[[-1.02, -0.04, -1.31, -0.63], [-0.56, 0.60, -1.41, 0.72], [-1.02, 0.92, 0.40, 1.38], [2.16, 0.22, -1.17, -0.09], [-1.02, 0.22, 0.40, -0.09], [-1.02, -0.55, 0.40, -1.70]]
The entry just left of -0.04 -> -1.02
The entry just right of -1.31 -> -0.63
The entry just left of -1.17 is 0.22

grid =
[[ 32 -27 -64  13 -21 -25  44 -15 -29  14]
 [ 29   1   2  13  -2  11 -10  21  17 -11]
 [-20   7  36 -45  37 -14  44  51 -56 -13]
 [-29  16  23  34 -31  26  -7  -8 -38  52]
 [-15  29  28  12   5 -15  14  42  -4   7]]
Rows and columns are numbered from 1.
The top entry of the column that holds the smallest entry -> -64
Read off the entry at row 3, column 1.
A: -20
The top entry of the column that holds the largest entry: 14
The entry directly above the largest entry: -13
The entry just right of the smallest entry: 13
Read off the entry in the top-left corner.
A: 32
Read off the entry directly above 28.
A: 23
The entry just right of 23 -> 34
The entry directly below 16: 29
Read off the entry just left of 21.
A: -10
The entry at row 2, column 1 is 29
The bottom-left entry: -15
Read off the entry in row 3 and column 2.
A: 7
Read off the entry directly above -56.
A: 17
The entry just left of -4 -> 42
The entry directly below the largest entry -> 7
The entry just right of -31: 26
The entry just right of -7: -8
The entry just right of 17 is -11
The entry just left of -14 -> 37
The entry in row 1 and column 2 -> -27

Questions about the matrix below. Indices start at 1.
1) Read off the entry in row 1 and column 3.
2) Read off the top entry of the column that holds the largest entry.
3) Read off the entry in the bottom-left corner.
4) Read off the entry directly below 943.
5) Read off the entry in the bottom-right corner.
6) Read off the entry just left of -324.
7) Read off the entry just left of -71.
8) Read off the entry just left of -384.
[[20, -206, 210, 132],
 [315, -492, 374, -538],
 [-480, 44, 943, -631],
 [-535, 853, 614, -563],
 [322, -13, -331, 814],
 [-465, 996, 304, -333],
 [-541, 268, -324, 561],
 [66, 443, -104, 639],
 [324, 65, -71, 408],
 [163, 409, -384, 120]]
1) 210
2) -206
3) 163
4) 614
5) 120
6) 268
7) 65
8) 409

a =
[-923  279 -654 -192  109 -295  233   27  -95   32  958 -466 -197 -495
  -94]
The 3rd entry from the left -> -654
Find the first entry from the right.
A: -94
The entry just left of 109 -> -192
The 3rd entry from the right -> -197
Find the largest entry.
A: 958
Find the entry at the centre.
A: 27

X =
[[ 471  350  217   87 -125 -297]
 [ 606  521  369  171   90  -97]
 [ 691  645  607  502  339  172]
 [-565 -610 -750 -811 -887 -836]
 [-775 -920 -868 -805 -766 -578]
 [-767 -666 -569 -430 -283 -139]
 [-596 -764 -826 -876 -850 -798]
 [  98 -124 -242 -429 -566 -644]
 [-495 -661 -762 -854 -848 -856]
 [ 664  591  486  402  264  122]
 [ 720  653  687  605  422  321]
 [-774 -707 -555 -376 -274 -133]
 [-759 -815 -889 -804 -817 -704]
 [-697 -778 -892 -829 -818 -739]]
Indices start at 1.
The entry directly above 172 is -97
Find the entry directly below -666.
-764
The entry at row 1, column 3 is 217
The entry in the top-right corner is -297
Find the entry in row 1 and column 1.
471
Find the minimum.
-920
Find the entry directly above -817.
-274
The top entry of the column that holds the smallest entry is 350
Find the entry directly above the smallest entry.
-610
Find the bottom entry of the column that holds the smallest entry.
-778
Find the entry directly below 122.
321
The entry in the bottom-left corner is -697
The entry just left of -124 -> 98
The entry at row 3, column 1 -> 691
Find the entry in row 2 and column 1.
606
The entry in the bottom-right corner is -739
Find the entry just right of -495.
-661
The entry just right of -759 -> -815
Find the entry just right of -778.
-892
The entry at row 2, column 2: 521
The entry just right of 653: 687
Find the entry directly above -376.
605
The entry directly below the largest entry -> -774
The entry directly below -569 -> -826
Find the entry directly below the smallest entry.
-666
The entry just right of 605 is 422
The entry directly above -829 is -804
The entry directly below -805: -430

[[ 0.01 -0.03  0.00 -0.06  0.03  0.00]
 [ 0.02  0.05  0.03  0.07  0.01  0.04]
 [-0.04 -0.04 -0.04  0.03  0.10  0.09]
 [ 0.03  0.03  0.03  0.02  0.01  0.01]
 [ 0.02 -0.01  0.01 -0.04  0.01 -0.01]
 [-0.15 -0.14 -0.15  0.05  0.19  0.17]
 [ 0.01 -0.04  0.00 -0.11  0.02 -0.03]
 [ 0.02  0.02  0.02  0.04  0.04  0.04]]
Indices start at 1.
The entry at row 3, column 3 is -0.04
Give the entry just right of the largest entry.
A: 0.17
Give the bottom-right entry.
A: 0.04
Give the entry just left of the largest entry.
A: 0.05
Give the entry in row 1 and column 1.
A: 0.01
The entry in row 1 and column 3 is 0.00
Give the entry at row 3, column 1.
A: -0.04
Give the entry at row 1, column 2.
A: -0.03
Give the entry in row 2 and column 1.
A: 0.02
Give the maximum.
A: 0.19
The entry directly below the largest entry -> 0.02
The entry directly below -0.06 is 0.07
Give the entry directly above the largest entry.
A: 0.01
The bottom-left entry is 0.02
The entry at row 3, column 2 -> -0.04
Give the entry in row 2 and column 3.
A: 0.03
Give the top-right entry.
A: 0.00

array([ 201, -532, -535,  543, -229, -858,  911,    6,  765])
The entry just left of the largest entry?
A: -858
The entry just right of 911?
A: 6
The entry just left of -532 is 201
The entry just left of the centre entry -> 543

A =
[[-5.5, -5.2, 13.9, -18.0, 7.5, 2.7, 0.2, -13.4, -12.3, -1.2, -14.3],
 [-4.9, -3.0, -3.3, -7.6, -0.9, -9.4, -6.2, -11.5, -14.6, -7.5, -7.2],
 [7.7, -8.0, 18.0, -21.6, 2.7, 1.1, 10.6, 6.2, 2.6, -3.4, -17.5],
 [-4.9, -1.3, 2.2, -12.2, 5.9, -10.1, -6.0, -17.5, -23.2, -8.2, -10.9]]
The entry in the bottom-left corner: -4.9
The smallest entry in the last row -> -23.2
Report the bottom-right entry.
Answer: -10.9
The 1st entry on the main diagonal: -5.5
Report the entry just left of -13.4.
Answer: 0.2
The top-right entry -> -14.3
Report the entry just right of 6.2.
Answer: 2.6
The entry just right of -21.6 -> 2.7
Report the entry just right of -7.6.
Answer: -0.9
Report the third smallest entry.
Answer: -18.0
The entry just left of the largest entry is -8.0
Report the entry just right of 2.2.
Answer: -12.2
Report the largest entry in the last column.
Answer: -7.2
The entry directly above -14.6: -12.3
The 5th-last entry, reading row by row -> -6.0
Report the entry just left of -12.2.
Answer: 2.2
Report the entry directly above -7.5.
Answer: -1.2
The second smallest entry: -21.6
Report the entry just left of -21.6.
Answer: 18.0
Report the entry just right of -3.4.
Answer: -17.5
Report the entry directly above 10.6.
Answer: -6.2
Report the second largest entry.
Answer: 13.9
Report the 2nd entry on the diagonal from the top-right corner.
Answer: -7.5
The entry just right of -5.5 is -5.2
Report the entry directly above -6.0.
Answer: 10.6
The entry directly below -18.0: -7.6
Report the 4th-last entry, reading row by row.
Answer: -17.5
The entry just left of -7.5: -14.6
Report the largest entry in the first column.
Answer: 7.7
The fifth entry in reading order -> 7.5

Read these off the matrix that follows.
1) Give the entry directly above -58.
2) Give the last entry, reading row by row.
3) Give the fifth-last entry, reading row by row.
4) Give the first entry in reading order.
5) Give the largest entry in the first row.
6) Give the entry in the bottom-left corner.
7) Give the entry just right of -18.
8) Give the entry in the top-right corner.
27,6,11,-45,-19,-42,57,16,-35,10,-48,-8,13,17
42,-18,-8,-19,-33,-43,61,6,-28,4,-34,-5,4,41
47,-30,49,14,1,21,35,24,20,17,-14,40,45,-43
-9,-11,22,6,41,10,32,-20,16,11,-58,19,33,18
53,-53,26,13,3,9,79,-4,26,-21,-50,44,14,-11
1) -14
2) -11
3) -21
4) 27
5) 57
6) 53
7) -8
8) 17

[[-16  -4 -37 -15   3]
 [  3 -22   9  39  19]
 [  0   8  -1 -18  10]
 [ -5   7  -3 -20 -35]
 [ -1   4  48  61  73]]
Rows and columns are numbered from 1.
The top-right entry is 3
The entry at row 3, column 1 is 0
Give the entry in the bottom-right corner.
73
Give the entry just left of the smallest entry.
-4
The entry directly above 61 -> -20
Give the entry just left of the centre entry.
8
The entry just left of 9: -22
The entry just right of -5: 7
Give the entry at row 3, column 3.
-1
Give the entry at row 1, column 1.
-16
